In the data rows, 128 means zero.
Some points, one per row:
220 137 197 151 179 140 161 162
199 134 190 137 162 153 153 167
97 140 112 123 111 153 114 205
205 151 202 160 196 122 166 206
125 136 138 109 116 161 123 197
21 117 63 140 88 39 106 106
94 117 107 100 102 90 112 89
78 118 82 134 105 147 120 68
132 127 110 102 109 171 111 124
118 133 131 103 113 156 117 184
172 122 189 137 149 149 145 147
141 118 162 114 127 126 135 136
68 103 108 109 78 96 109 89
115 121 140 108 100 167 123 162
73 137 91 131 99 138 113 198
170 124 178 124 139 142 141 144
217 133 212 160 174 171 164 164
111 124 107 95 112 127 110 109
113 126 99 101 118 124 109 95
85 128 36 124 121 29 108 2
12 more points follow, each with its number after it:
154 122 168 116 130 133 135 142 0
94 154 111 144 154 120 118 219 1
105 135 111 123 96 177 116 198 2
91 120 61 118 114 68 108 15 3
233 160 197 182 220 86 180 199 4
153 128 171 115 133 161 133 176 5
0 85 57 136 46 26 108 0 6
44 130 95 139 97 140 107 169 7
202 125 198 163 181 111 164 117 8
134 143 83 132 141 197 107 115 9
83 118 75 137 115 135 116 50 10
107 116 87 100 102 101 108 50 11
Which of these numbered points is nearest to each point below, ignoring the 2 directions in which the first points spread most? Its number follows each.
115 119 100 102 110 133 109 79 > 11
111 131 129 103 112 157 117 180 > 5
106 136 136 123 125 136 129 203 > 8
220 128 200 171 189 101 178 114 > 8
96 113 114 96 90 101 114 93 > 0
73 104 98 131 67 164 115 101 > 10
88 119 97 109 106 100 113 71 > 5
67 149 62 135 111 71 115 187 > 4
121 127 26 134 137 124 99 0 > 9
218 136 189 153 169 134 163 140 > 2
58 102 120 146 100 76 136 77 > 6
122 150 143 148 172 119 133 211 > 1
94 124 117 102 100 117 113 159 > 0
82 114 87 120 105 115 111 49 > 10
255 158 224 205 223 147 200 156 > 7
66 108 104 105 82 83 111 93 > 0
216 126 195 160 176 115 168 115 > 8
85 120 116 100 93 112 111 147 > 0
103 141 106 118 107 142 116 198 > 2
75 112 116 107 82 123 109 130 > 0
104 151 86 123 138 107 120 182 > 1
234 137 203 164 181 130 168 142 > 2
178 125 186 146 162 110 158 126 > 8
82 135 75 124 108 52 114 140 > 4
99 122 65 109 111 71 112 34 > 3
50 112 49 124 104 18 116 0 > 8
217 154 216 180 222 91 181 191 > 4
141 133 33 132 131 165 103 17 > 9
